0: [126  98 141 103 104 145 128 153]
1: [ 94 104 133 128 138 127 158 110]
2: [134 164  84 142 147 161 175 161]
3: [128  99 176 113  84 120  96 118]
4: [187 102 133  88 120  93 100 125]
5: [129  96 167 112 102 110  94 125]
6: [123 143 150 160 126  93 197 101]
7: [134 119 145 127 137 115  93 117]
8: [117 125 138 139 106 112 163 140]
9: [ 98  69 186 109  76 115  98 119]
10: [134  97 135  97  92 151 120 150]
11: [111 150 114 146 134 119 126 105]
12: [163 169  30 123 177 183 187 138]
13: [115  63 195 114 101  91 122 141]
14: [118 111 121 115 136 134 118 119]
15: [ 89 164 124 166 126  98 221 146]
16: [113  86 121 137 105 167  82 145]
17: [181 153 100  86 114 174 128 161]
18: [132 129 131 115 113 139 151 148]
19: [128 111 164 115  90 115 112 131]
20: [163 136 109 124 140 136 180 147]
21: [137 123 150 102  99 134 117 138]
22: [167  68  64 167 201 110 211  91]
23: [127 158 142 147 140  96 209 107]
24: [164 100  93 128 151 135 109 107]
25: [ 85  87 185 154 121  77 125 100]
26: [125 139 106 136 142 130 153 125]
27: [ 81  74 169 139 129 102  61  76]
28: [157 171  92 131 148 144 180 132]
29: [141 126 149 140 132 124  89 116]
30: [ 96  61 171  88  93 117  83 136]
31: [171 149  96 100 131 171 119 145]
32: [ 61  41 175 131 106 111  51  85]
33: [ 48  56 214 172 121  48  80  69]
34: [171 159 124 120 136 161 135 126]
35: [120  95 159 114  73 136 127 130]
36: [111 118 141 117 127 111 128 123]
37: [169 161  65 110 136 183 174 164]
38: [103 122 137 147 133 119 175 143]
39: [138 141  99 129 152 153 129 134]
40: [117 140 137 136 137 104 200 146]
41: [160 115 126 112 121 137 151 144]
42: [160 151 104 105 125 156 137 147]
43: [123 149  68 126 188 183 155 146]
44: [107 146 125 159 132 105 150 123]
45: [137 156  99 163 161 129 180 124]
46: [171 141 116 114 144 141 173 144]
47: [127 134  73 125 154 165 154 134]
48: [115 111 114 121 120 146 123 124]
49: [156 172  62 129 160 181 178 141]
50: [126 111 141  85 115 154  26 112]
51: [142 141 109 115 144 153  99 118]
52: [135 171  65 136 162 150 163 140]
53: [134 126 144 161 139 113 146 136]
54: [152 139  80 114 133 164 166 143]
55: [ 85  91 162 126 117 103 173 137]
56: [ 98 125 127 156 150 112 185 136]
57: [131 145  80 147 168 142 172 134]
58: [155 160  94 105 127 163 128 146]
59: [148 163 112 140 156 123 164 128]
60: [128 124 143 133 134 119  92 104]
61: [148 114 180  99  88 126  67 119]
62: [158 115 206 115 117 129  15 146]
63: [ 94  93 149 147 147 119  91  98]
64: [ 95  89 171 115 106 105 114 134]
65: [159 159  96 101 135 174 166 147]
66: [144 167 104 147 147 120 181 131]
67: [135 108 189  95 103 119  16  94]
68: [124 122 123 158 145 119 117 111]
69: [100 102 143 126 106 115 137 130]
70: [167 131  91 111 145 154 118 130]
71: [117  72 149  97  79 143 118 149]
72: [ 71 109 157 146 132  68  74  90]
73: [ 81  85 202 148  79  73  41  99]
74: [105 143 134 155 139 106 155 122]
75: [ 96 100 174 156 130 100 112 104]
76: [103  98 130 122 121 128 131 122]
77: [166 171  96 110 125 166 182 182]
78: [ 69  64 209 141  89  78  14  76]
79: [131 167  82 166 172 123 208 135]
80: [107  79 122 118 121 166 135 146]
81: [186 160  59 146 123 109 173 129]
82: [106 104 199 137 103  83  78  92]
83: [118 119 162 126  91 114 105 129]
84: [ 93 110 162 205 147 104 130 115]
85: [ 79  94 147 146 149 111 123 103]
86: [114 135 149 127 122 119  85 105]
87: [123 139 118 114 118 136 138 141]
88: [161 108 125  67 105 193  75 151]
89: [135 124 136 126 111 131 109 117]
90: [165 176  76 123 150 160 149 138]
91: [118 141 104 140 146 133 125 118]
92: [188 142  95  78 127 183 118 154]
93: [107 135 119 151 150 125 162 118]
94: [ 87  75 152 101  93 122  86 130]
95: [177 199  32 100 161 196 141 142]
96: [104  88 156 110  88 118 139 127]
97: [135 109 132 103 106 157  21  97]
98: [ 82  93 138 156 134 122 133 117]
99: [107 146 131 168 143 111 134 126]
100: [117 112 143 120 108 136 161 142]
101: [ 88  84 220 136  85  59  31  85]
102: [ 92  80 161  88 106 123  99 135]
103: [ 94  70 196 114  81  99  70 106]
104: [ 91  83 166 144 110 101 158  97]
105: [109  81 164 141 125  96  81  94]
106: [ 69  82 149 167 149  98 120  80]
107: [ 98  94 176 128 106  90  54  87]
108: [151 210   4 176 195 157 200 152]
109: [164 153 125 192 148 151 122 157]
110: [142 149 110 128 130 131 197 159]
111: [128 101 160 103  87 124 117 135]
112: [ 84  78 206 140 113  68  43  76]
113: [149 121  88 121 137 191 141 158]
114: [149 125 133 115 125 120 125 135]
115: [ 94 120 102 147 149 145 138 148]
116: [136 116 163 101  86 128 120 145]
117: [129 112 114 143 150 139 139 112]
118: [103 115 204 149 119  68  81  97]
119: [111 171  95 161 138 142 102 107]
120: [125 112 144 116  86 131 155 150]
121: [129 125 139 141  94 140 139 136]
122: [ 98  90 193 122  61 107  42 107]
123: [200 186 112 102 123 164 117 144]
124: [ 95  88 182 126 116 105  29  79]
125: [159 165 156 128 115 126 110 143]
126: [113 111 127 136 119 130 158 128]
127: [121 131 117 138 146 123 137 121]
128: [152 127 129 105 115 139 145 148]
129: [170 163 116 110 136 135 125 141]
130: [107  95 160 103 114 100 146 145]
131: [110  98 141 134 114 117 117 102]
132: [183 151 118  91 104 168 148 157]
133: [172 186  97 121 147 142 150 135]
134: [ 84 129 113 160 143 148  93 101]
135: [106 136 187 123  91  81 120 123]
136: [137 140 106 139 109 101 101 159]
137: [132 129 116 112  99 149 123 130]
138: [163 194  35 118 179 175 173 150]
139: [ 99  93 150 138 113 126 124 107]
140: [106  90 153 137 106 110 142 125]
141: [ 84  95 149 157 129  94 130  99]
142: [ 67  38 228 154 102  79  57  96]
143: [ 72 107 123 156 124 130  75 104]
144: [184 178  69 101 140 177 165 159]
145: [110 113 189 116 105  77 152 117]
146: [139 103 152 112 109 132  88 139]
147: [157 186  59 129 178 173 186 147]
148: [147 149 150 125 120 125 112 132]
149: [102  94 187 138  89  69 115 118]
150: [125 110 130 107 108 135 159 146]
151: [112 115 166 125  97 111  60 113]
152: [216 181  78  75 132 192 143 179]
153: [121 126  94 120 145 148 190 145]
154: [104 109 193 128 124  79  59  81]
155: [100  93 168 141 102 115  43 114]
156: [139 100 201 121  92  85  59 106]
157: [173 125 148  89 113 157 132 151]
158: [109  97 112 145 153 149  80  88]
159: [176 135 145  89 113 155 118 143]
160: [ 81  65 189 168  95  53  92  88]
161: [111 133 156 154 129  92 171 122]
162: [129 186  58 155 181 140 180 131]
163: [145 168  91 138 151 143 189 146]
164: [ 78 101 113 156 106 159  79 156]
165: [157 136 137 107 120 141 101 127]
166: [133 169  76 183 226 189 139 161]
167: [138 125 166 130 106 105 120 134]
168: [113  83 138  91  98 144 118 138]
169: [126  89 146  89  92 155 135 153]
170: [154 127 170 107  82 125 114 147]
171: [132  94 153  75 106 160   7 105]
172: [181 189  51 124 159 174 171 150]
173: [111  99 135 128 101 131 102 118]
174: [141 166  71 156 158 132 156 124]
175: [112 147 117 123 151 102 157 145]
176: [156 132 126  96  99 149 161 158]
177: [116  64 247 120  55  67  18  89]
178: [ 99 128 126 140 147 117 142 113]
179: [124 119 141 134 133 122  98 103]
180: [162 122 149  96  95 145 132 159]
181: [108  98 157 128 126 117 115 115]
182: [144  54 125 122 137 134 115 101]
183: [102 100 138 147 148 107 152 113]
184: [115 111 172 117  79 112 107 127]
185: [178 136 143  82  96 189 132 153]
186: [ 66  83 140 156 147 101  85  80]
187: [160 195  37 137 183 169 185 130]
188: [100  98 151 137 117 104 165 130]
189: [108 100 177 138  89  95 109 122]
190: [ 92  68 172  98  72 109  65 137]
191: [ 87 117 118 135 118 148  74 107]
192: [130 126 130 140 135 121 149 122]
193: [141 123 156 139 117 102  88  98]
194: [116 154  96 167 214 179 125 151]
195: [159 112 125  94 118 154  73 141]
196: [187 152  94  75 113 180 121 166]
197: [136 121 144 155 143  99 162 127]
198: [118 156 111 158 126 125 166 132]
199: [226 186  91  86 134 183 131 167]
200: [128 147  54 113 192 192 193 135]
201: [ 95  93 182 156 123  80 141 105]
202: [184 108 122 111 125 128 131 137]
203: [ 80 104 167 171 139  93 133 112]
204: [128 123 150 120 117 112 104 115]
205: [ 97  95 150 131 109 109 185 130]
206: [122 122  86 125 159 169 149 134]
207: [193 202  62 111 146 185 158 165]
208: [129 161  75 122 184 184 175 145]
209: [174 165 118 119 124 154 122 138]
210: [209 184  65  90 136 182 158 163]
211: [148 140  85 130 135 158 161 148]
212: [141 175  94 155 163 119 212 138]
213: [ 52  51 163 167 132 104  20  89]
214: [ 73  44 230 137  86  77  32  85]
215: [161 148  90  93 100 179 164 166]
216: [135 124 186 125  98  85  87  97]
217: [117 140 134 169 150 114  97  99]
218: [168 160  99 121 137 153 177 152]
219: [ 86  70 177 144 108 100 112 112]
220: [137 170  82 131 150 144 145 131]
221: [125 115 121 101 130 153  41 106]
222: [107 107 180 137 118  90 100 102]
223: [ 83 111 127 124 148 113  83  88]
224: [ 83  60 255 131  58  48  10  81]
225: [166 182  22 147 189 186 220 144]
226: [  0  80 115 181 195  26 173  99]
227: [148 154  47 130 174 176 185 126]
228: [154 156 135 118 131 115 134 145]
229: [140 121 179 118 134  93  47 109]
230: [120 152 132 157 134 111 164 130]

[124 119 172 130 106 110  80 111] 151
[115  93 184 127  87 109  83 108] 3
[158 171  68 124 155 159 162 135] 90
[103  89 183 138  95  79 124 129] 149
[187 135  89 114  71 118 151 150] 176
[103 102 195 146 100  99  71 100] 82
[175 153 137  93  95 147 111 153] 159
[157 113 167  92  82 134  66 141] 61
[ 77  83 216 139  76  53 133 113] 149
[130  86 176 105  92 123 117 134] 111
[121 103 175 117  97 109  60 116] 151
[ 76 106 162 171 148  64 145 101] 203
[138 130 146  97 110 134 117 136] 21
[149 136 182 136  89  79  87  98] 216
[127 146 107 153 114 104 176 149] 198
[160 138 153 108 115 121  88 127] 165
[159 157 113 120 128 131 128 136] 129
[134 148  70 141 190 151 166 117] 57
[200 182 115 101  86 184  96 141] 123
[ 82 135 163 160  98  47  83 105] 72
[164 176 108 105 142 142 170 156] 218
[ 34  81 105 225 127 102 138  94] 106
[133 132 156 100 105 128 118 135] 21
[140 132 158 109 105 117 108 143] 21
[169 204  43 120 184 153 247 164] 225
[148 105  95 117 124 189 146 156] 113
[103  47 249 109  51  79  32 109] 177
[107 147 104 172 206 162 124 131] 194
[153 147 119 116 126 123 192 152] 110
[140 130 149 114 103 124 128 137] 21
[ 85 107  84 140 153 142 195 155] 153
[120 130 149 120 121  98 153 147] 8
[ 73  87 173 161 129  56 128  99] 25
[153 200  34 158 202 164 197 126] 187
[199 121 105  96 136 116 123 125] 202
[157 162  84 119 149 196 156 186] 37
[110 145 151 169 136  97 121 118] 99
[170 167 146 117 123 134 110 136] 125
[ 56  73 170 178 146  76 104  81] 106
[117 144  96 135 144 134 158 128] 26
[203 113 109  86 124 110 136 130] 202
[110  82 148 132 130 134 107 133] 181
[106  70 255 134  69  75  25  91] 177
[ 90 123 170 208 146 100 117 111] 84
[104 134 133 153 140 110 183 124] 56
[164 146  93 114 134 179 110 136] 31
[147 132 121 116 100 150 112 121] 137
[121 107 176 133  74 106 107 140] 184
[122 136 140 155 137 120 149 141] 53
[121 109 137 126 110 127 162 148] 100
[122 183  86 134 189 132  94 123] 119
[129 127 205 123  95  77  91 112] 216
[159 151 120 126 122 152 109 133] 209
[100 106 163 159 148 100  78  89] 63
[ 85 103 122 129 139 124 145 116] 1
[112  86 149 125 123 113  80 101] 105
[127 160 140 140 150  86 226 109] 23
[ 94  95 168 201 137  88 106 114] 84
[ 85 123 155 191 144 102 133 113] 84
[176 177  76  99 144 172 163 150] 144
[ 98  73 180 113  67 113 139 134] 96
[106 122 146 135 131 119 129 122] 36
[117  86 178 105  85 123  90 125] 3
[141 108 156 116 107 137  96 129] 146
[149 122 135 104 110 148  98 139] 165
[162 175  72 163 184 118 156 121] 174
[ 88 122  98 182 171 104 208 112] 56
[175 110 120 105 120 144 124 135] 202
[175 158 114 123 133 165 130 122] 34
[101 103 172 131 109 104  86  99] 222
[101  76 144 118 103 129 110 122] 173
[194 180 105 111 134 160 125 144] 123
[113  84 137  92  89 126  84 119] 94
[106 113 133 147 140 109 149 119] 183
[126 176  62 164 182 151 193 124] 162
[140  90 207 112  80  84  94 112] 156
[125 149  82 145 166 144 162 124] 57
[108 141 111 166 153 111 196 123] 56
[148 160  99 136 138 185  73 145] 51
[148 123 116 131 137 120 148 125] 192
[106 139  87  75 156  90 189 195] 175
[102 109 155 148 149  91 153 122] 183
[118 118 141 144 134 112 111 108] 179
[106  92 200 107  91  89  87 114] 103
[132 201  43 167 197 141 177 122] 162
[ 99 113 110 148 134 112 106 100] 68
[ 92  64 173  84  97 113  82 134] 30
[139 158  83 116 179 183 166 138] 208
[141 135  96 114  96 159 139 139] 137
[163 137 135 110 117 142 114 134] 165
[135 152 129 149 154 101 232 110] 23
[110 109 108 141 128 145 160 133] 126
[147 198 126 132 167 100 152 120] 59
[134 128 154 104 104 125 110 139] 21
[ 91 164 133 150 124  88 215 155] 15
[102 153 131 167 161 127 115 138] 99
[113 107 153 143 123 121 114 117] 181
[144 136 115 123 158 143  87 105] 51
[104  91 147 134 136 114 107 105] 181
[160 138  85 137 124 162 172 152] 211
[ 92  83 189 137 102  71 117 112] 149
[127 145  55 144 181 133 247 131] 79
[154 152 128 130 122 133 115 130] 148
[133 113 132 110 137 153  30 106] 221
[159 190  71 114 178 145 230 146] 147
[ 70 109 149 176 152  73 111  78] 106
[153 129 132  91 104 133 104 126] 165
[ 94 128 130 141 123 142  77 111] 191
